(in the rows, 128 means zero)
Where one turn sends some rows of the set: a few examples, then the rows asked:
nedef: [142 140 135 154 117 152 127 134 131 145 113 146 111 146 130 111 139 135
 130 118 130 139 125 103]
katu: [132 116 114 160 136 159 114 116 139 125 106 137 135 143 126 102 127 137
  99 127 111 118 168 154]
Letuv: [121 121 110 159 130 149 123 109 138 111 100 122 122 136 130 105 127 148
  99 140 118 114 167 147]
Ris: [139 157 127 146 126 138 119 138 120 142 109 154 109 143 129 117 161 131
 116 118 129 138 136 110]
Biti: [120 169 134 139 122 158 124 133 109 126 102 153 116 135 129 127 157 133
 111 115 137 134 136 116]
Sogiv: [139 151 139 137 102 165 135 132 118 134 104 156 121 139 128 117 153 126
 119 109 145 133 129 123]
nifa: [134 104 111 156 120 130 106 149 113 135 105 149 124  87 111 121 118 163
 100 122 153 139 138 159]
Voku: [127 108 113 156 126 133 106 148 108 131 105 146 125  83 113 123 113 166
 102 125 155 140 143 152]
numi: [140 145 137 137 110 164 138 134 110 150 128 150 112 115 138 137 142 112
 114 128 122 147 132 142]
Nor: [126 131 133 150 129 152 146 130 115 114  93 158 135 129 142 142 116 146
 128 154 145 165 162 138]
musup: [129 107 114 159 127 134 106 147 109 128 104 145 127  86 110 120 112 165
 109 119 153 141 142 152]
beged: [135 152 133 132 122 145 150 123 107 124 111 130 112 105 138 120 137 122
 135 115 123 131 141 129]
sar: [144 144 130 146 116 138 128 133 127 146 115 148 108 141 137 110 150 136
 119 126 134 136 136  98]
danu: [127 109 112 153 136 131 106 145  98 123  97 145 119  94 118 127 121 163
 124 115 155 157 148 157]
Mefar: [119 115 111 138 127 156 124 122 109 122  90 141 135 125 134 129 131 158
  86 139 146 135 170 180]
Punam: [118 105 105 159 142 140 118 123 125 128 100 124 119 132 137 125 116 172
 100 154 133 142 164 153]
Fason: [124 108 112 154 137 132 101 148 101 136 106 147 113  95 123 134 120 166
 109 128 152 160 145 153]
gebik: [134 124 124 129 124 133 152 123 143 130  86 166 132 127 145 122 123 144
  99 129 113 131 129 161]
vavi: [128 105 115 159 123 137 109 146 112 127 101 146 126  86 109 120 113 164
 109 117 153 138 137 158]
kebot: [144 146 130 142 121 138 145 130 106 133 121 131 105 111 139 125 141 120
 139 133 131 147 150 119]
bisar: [129 145 133 135 123 150 147 123 123 135 117 129 106 109 139 121 127 126
 124 117 108 128 120 131]
ruka: [139 117 111 167 118 155 117 120 128 118 106 133 128 146 124 112 141 135
 110 148 137 136 184 152]
Sokov: [139 152 129 155 123 150 122 137 125 134 105 147 111 148 121 116 154 130
 132 110 128 141 126 114]
bup: [123 121 119 158 121 180 115 117 132 123 107 142 135 142 124 119 129 135
  88 135 122 124 164 165]
Goz: [136 127 132 145 137 151 134 136 120 139 105 177 139 134 147 141 118 140
 106 152 131 162 160 141]
Vuve: [128 161 132 140 108 159 130 133 119 125  98 151 112 139 124 126 162 129
 115 112 137 134 122 130]
rufeb: [115 154 139 143 113 164 134 126 124 131 107 139 106 132 137 124 135 146
 112 127 135 130 122 104]
dos: [135 148 133 142 111 152 141 132 108 142 126 135 101 113 140 141 140 121
 121 147 132 153 141 128]
ful: [140 102 109 157 149 145 115 127 116 127  95 139 142 137 127 108 123 154
 119 122 134 143 176 164]
sok: [141 120 122 138 124 125 158 119 139 113  77 152 133 129 139 114 122 143
 131 124 123 137 137 154]
risup: [148  98 105 152 135 140 115 130 123 139  97 147 137 140 128 111 133 149
 105 128 134 144 170 176]
tidu: [134 122 127 139 133 139 139 130 136 148 103 175 132 132 150 133 119 144
  89 147 113 147 139 149]
miran: [124  96 104 160 131 145 121 123 136 132  96 124 117 137 130 123 116 167
 101 146 128 140 144 169]
zopa: [144 138 133 140 123 154 138 132 123 154 126 144 110 117 137 124 132 117
 120 117 105 138 122 135]
muvog: [117 160 131 153 124 155 124 132 124 129 106 138 101 140 129 129 145 143
 119 126 129 138 121 106]
Razev: [123 151 133 140  98 155 137 128 127 135 107 141 101 135 137 126 148 142
 106 135 142 131 120 112]
mitos: [122 108 111 149 130 131 113 139 107 118  90 137 115  90 118 126 119 166
 120 111 150 147 133 164]
besel: [130 107 112 154 123 133 106 148 109 133 105 151 125  85 113 123 118 163
  99 124 155 139 143 156]
Pobab: [121 110 113 145 130 136 102 146 104 140 104 156 115  93 125 136 123 164
  93 123 147 153 137 165]
dese: [126 116 114 171 117 170 115 120 136 125 111 132 122 146 126 124 130 140
  96 156 130 135 166 154]
Nulu: [128 102 108 149 131 124 111 142 118 131  95 142 111  94 118 121 120 165
 111 110 139 144 124 166]
gona: [132 159 139 132 115 159 132 130 111 133 105 156 124 133 135 113 150 132
 114 109 142 129 143 111]
fipip: [124 157 126 146 112 143 126 133 130 135 106 142  96 140 131 128 157 140
 107 131 130 135 117 115]
Kab: [116 111 114 144 128 166 126 120 115 112  84 134 138 129 127 125 120 159
 103 124 140 133 157 183]
vov: [126 127 112 154 118 154 126 110 125 103  96 127 129 135 127 110 139 140
 103 140 137 120 181 156]
bub: [132 104 109 144 131 129 104 146 111 141 101 156 118  95 121 124 126 159
 100 109 140 146 130 171]
vule: [131 103 112 157 120 134 109 147 115 130 102 146 124  87 110 122 115 164
 105 120 152 138 133 160]
ner: [133 123 125 152 127 134 156 122 130 105  82 143 128 130 138 127 116 148
 144 143 138 155 148 139]

numi goes to zopa
muvog goes to Biti
ful goes to Punam
Now these:
vule goes to vavi
bub goes to Nulu
sar goes to Razev
Nor goes to Goz
dese goes to bup

Where one turn sends some rows of the set: a few examples, then the rows asked:
nelo: [111 136 132 139 139 160 140 127 143 170 143 147 116  81 151]
lemub: [101 135 121 121 168 142 129 120 127 169 132 145 142 107 178]
sudit: [111 108 149 133 144 152 102 130 142 141 132 149 117 106 136]
Rato: [ 96 144 121 114 130 108 121 124 139 150 162 130 143 108 156]
ritav: [100 142 162 132 138 148 127 116  96 122 142 122 136  97 162]
luf: [ 92 133 134 113 175 158 117 115 125 139 127 134 119 123 173]
seko: [101 143 155 135 131 139 139 122 100 140 147 130 150  91 163]
pomo: [101 144 121 124 134 120  99 132 132 137 168 128 131 109 149]
fodef: [100 143 156 139 133 146 129 126  97 129 149 129 142  94 159]
fir: [ 90 134 124 129 172 157 114 132 122 137 136 147 120 116 165]
vini: [111 106 159 118 150 148 109 110 145 136 119 140 113 110 144]
nul: [ 96 142 127 137 119 160 138  85 142 147 128 133 115  91 147]
Koza: [105 142 128 143 124 161 127  83 137 146 127 131 111  87 147]
pez: [102 136 128 131 144 111 103 123 126 122 153 116 129  99 138]
Kigak: [ 94 134 135 116 146 110 114 110 131 114 144 111 125 107 141]
vosid: [112 109 143 133 136 145 115 135 146 161 137 155 134 101 138]
purob: [103 142 134 107 147 108 108  99 135 122 143 117 119 110 161]
Vedes: [106 135 137 141 145 172 127 129 139 147 142 143  99  90 144]
Guzu: [107 137 125 128 137 110 108 126 129 143 161 114 144  98 142]
Lemo: [ 93 134 137 103 139 109 125 107 136 131 146 105 137 112 148]
vedif: [102 142 127 139 115 172 124  94 138 157 140 126 119  96 145]
kog: [ 98 142 129 102 138 102 126 103 141 141 147 124 136 108 163]
zur: [ 94 142 127 135 114 167 136  92 142 154 135 130 120  97 145]
gurap: [104 143 129 120 145 120  92 116 129 120 155 120 117 111 152]
Ruv: [102 142 160 127 134 136 142 111 101 139 139 124 149  92 169]
Gog: [112 108 148 119 137 136 130 118 151 170 127 150 140 102 148]
Nop: [116 135 141 122 142 155 147 107 147 178 132 136 119  85 162]
Mol: [112 106 158 109 145 138 126 103 151 154 116 141 127 107 152]
tuz: [107 133 149 124 150 174 127 110 141 140 131 129  91  98 151]
Dalu: [113 133 152 113 149 164 139  97 146 159 126 125 104  95 163]
zedak: [100 133 132 108 173 148 126 108 127 159 126 133 133 117 181]
sezar: [ 95 136 116 134 168 148 122 135 124 156 138 154 134 106 167]
silel: [108 142 127 144 121 168 118  88 135 152 135 126 114  90 147]
mizo: [103 141 165 126 138 142 135 107  99 128 137 119 140  97 168]
rinit: [100 136 131 111 134 109 121 116 135 149 157 107 149 107 148]

gurap goes to pomo
tuz goes to Vedes
Now these:
Guzu goes to rinit
seko goes to Ruv
Koza goes to silel
sudit goes to vosid
sezar goes to lemub

Where one turn sends some rows of the set: a few examples, then the rows asked:
rop: [129 118 104 130 126 149 131 119 122 112 127 121]
zarid: [117 122 114 125 152 107 104 133 124 115 121 128]
Pokem: [125 138 122 133 127 119 141 129 122 107 137 103]
sedes: [149 150 115 131 124 117 103 127 143 142 136 149]
buda: [146 155 160 116 131 132 127 128 110 123 124 154]
degel: [128 114 132 109 161 134 131 117 135 116 105 139]
Kori: [158 164 129 143 139 112 121 131 112 128 123 124]
sez: [129 116 121 112 162 127 121 115 138 127 107 126]
Guse: [130 142 119 115 103 106 120 132 121 136 135 144]
ras: [138 132 132 144 133 106 147 127 162 114 117 134]
deki: [151 144 140 128 121 121 133 143 141 119 153 118]
Mepe: [142 155 128 113 111 125 117 122 124 119 117 166]
lufe: [138 142 120 119 150 150 128 114 131 146 105 132]
Fuf: [127 132 107 153 131 107 120 114 114 129 128 139]
dag: [139 121 116 126 132 102 121 133  96 126 122 122]
vaf: [112 117 144 123 149 109 139 123 129 106 121 142]
sulor: [157 134 156 147 141 122 132 139 110 125 130 148]
lamis: [166 131 104 143 143 133 118 118 131 127 107 135]
Puvo: [164 134 133 139 137 134 137 145 105 123 114 119]
moz: [135 146 130  93 135 138 111 117 134 131 113 149]
foz: [151 118 110 112 115 136 125 107 119 135 135 141]
Rafif: [131 138 161 125 140 127 146 135 143 105 123 149]
bolir: [140 136 159 143 130 122 150 131 138 104 123 149]
Pape: [130 133 139  92 141 130 120 117 138 128 117 158]
Let: [130 130 118 137 106 126 138 138 157 128 131 139]
nafav: [119 109 136 137 147 102 131 126 138 106 124 137]
videv: [146 145 162 104 144 125 132 128 116 118 119 151]
zetar: [137 153 117 161 127 134 127 136 145 114 125 136]
feruf: [179 134 131 112 120 125 125 128 124 123 137 133]
gusi: [155 130 115 129 131 153 134 138 147 135 111 125]

sez goes to buda
gusi goes to Puvo
Now these:
Pape goes to Rafif
zarid goes to Mepe
Fuf goes to sedes
feruf goes to Pokem

Where one turn sends some rows of the set: a few examples, then the rows asked:
Gerid: [126 111 155 134 130 146 117 118 160 103 139 122 148 117 128 115  85 126]
tipas: [118 112 157 140 128 143 124 115 159 111 151 121 156 125 131 112  91 123]
ref: [140 138 119 148 159 123 126 136 148 145 142 144 116 131 108 106 102 131]
riz: [129 113 161 123 123 115 158 135 152 130 162 123 140 107 134 124  92 139]
Meb: [126 108 128 108 133 131 149 152 131 110 172 144 138 111 147 132 105 120]
pir: [138 120 137 144 139 144 149 162 138 143 109 138 165 113 143 105 104 144]
veke: [125 158 128 148 157 126 135 129 147 144 155 149 122 123 122 115 106 129]
Faf: [139 135 136 155 165 123 114 135 146 135 148 147 128 124 109 119  94 140]
nav: [116 117 153 142 136 150 128 105 155 115 142 120 145 122 123 107  85 120]
zeva: [137 132 132 139 155 110 131 137 144 142 166 148 118 129 112 122 104 130]
zizuv: [136 134 148 144 132 145 154 154 137 149 115 138 164 107 137 109 100 141]
nis: [131 140 132 146 159 163 167 119 145 113 126 143 142 106 134 124 107 144]
laval: [148  91 121 145 133 152 123 137 142 104 124 128 124 131 122 112  88 138]
Guku: [116 135 110 133 130 159 157 136 128 110 152 140 120 120 158 120 104 123]
Ramu: [110 140  99 136 134 155 154 134 129 118 152 128 123 127 148 115 107 126]
puz: [143 128 142 139 140 146 158 161 138 134 106 141 154 109 147 116 102 145]
kam: [140 129 144 136 139 138 154 161 143 142 115 136 158  97 138 108  97 149]
Sakul: [137 145 128 145 160 126 122 154 139 150 144 157 131 124 120 108 103 131]
Nilid: [111 136 102 141 133 159 160 130 132 120 148 135 128 119 154 112 112 127]
Rufel: [116 117 158 138 134 150 118 113 159 114 143 122 150 129 125 117  94 127]
tular: [151  93 118 123 140 135 154 152 137 141 122 136 140 125 110 100 109 122]
mam: [132 134 119 146 157 153 167 126 144 118 122 136 155 102 135 128 115 148]
dufi: [151  95 114 129 131 141 142 149 148 133 120 132 144 131 114  94 113 124]
fonas: [151 103 118 118 131 143 142 157 147 131 111 136 142 120 121  97 110 123]
Pibes: [119 132  98 139 126 159 158 129 126 122 156 136 118 119 138 114 107 123]
Salut: [137 146 130 148 169 116 140 141 141 145 147 152 128 117 119 124 105 142]
Betu: [141  94 114 151 133 155 113 141 129 110 139 133 132 125 116 112  85 137]
lil: [126 111 156 126 127 112 159 134 148 129 161 116 143 127 133 134  97 138]
Mebi: [138  96 113 148 141 147 115 140 137 106 134 120 132 134 118 115  86 142]
dono: [142  95 112 144 135 150 117 136 142 106 139 125 122 118 116 106  84 140]
tusu: [125 117 163 143 138 154 128 112 158 106 146 130 144 124 127 112  85 128]
nifet: [116 136  98 134 133 159 150 135 131 114 155 136 117 108 146 109 102 129]
mapug: [126 143 126 147 163 123 120 142 135 134 167 154 122 124 126 120  97 130]
divaf: [131 107 132 114 139 138 155 158 124 119 175 156 135 121 143 123 106 119]
tof: [120 111 120 121 138 137 149 154 124 114 176 148 148 116 150 129 110 122]
kef: [121 108 131 116 139 134 148 158 119 126 172 149 147 116 144 120 101 113]
pof: [147  99 117 121 135 142 141 154 144 141 119 135 141 134 112 102 119 126]
lun: [131 107 165 125 119 121 157 131 151 121 157 125 136 125 140 129  94 131]
nibal: [156  98 125 123 136 145 148 159 141 135 124 146 136 131 116  93 108 122]
Nek: [139  86 122 153 137 147 116 132 141 105 136 124 136 130 122 114  89 142]
gezaf: [128 142 120 135 151 155 167 124 146 111 122 136 143  96 141 129 111 141]
pura: [129 141 147 145 153 115 119 137 150 147 155 144 129 129 118 109  94 126]
Tel: [126 103 153 128 124 115 163 130 147 127 167 124 141 122 140 131 103 134]
tuzod: [134 133 141 139 142 139 150 164 137 143 111 131 164 116 141 112 101 146]
kob: [125 139 124 142 161 157 160 122 143 118 124 136 148 107 133 137 117 149]
gusu: [125 134 123 148 165 157 161 119 135 114 128 138 148  98 133 130 102 144]
kizot: [133 108 162 134 125 118 160 129 144 131 161 126 145 113 127 137  95 141]
Rasi: [120 109 127 113 139 137 142 157 124 121 173 148 144 123 144 133 113 122]

ref goes to Faf
kizot goes to kef
Now these:
mam goes to pir
kam goes to nibal
Rufel goes to lil
gezaf goes to puz

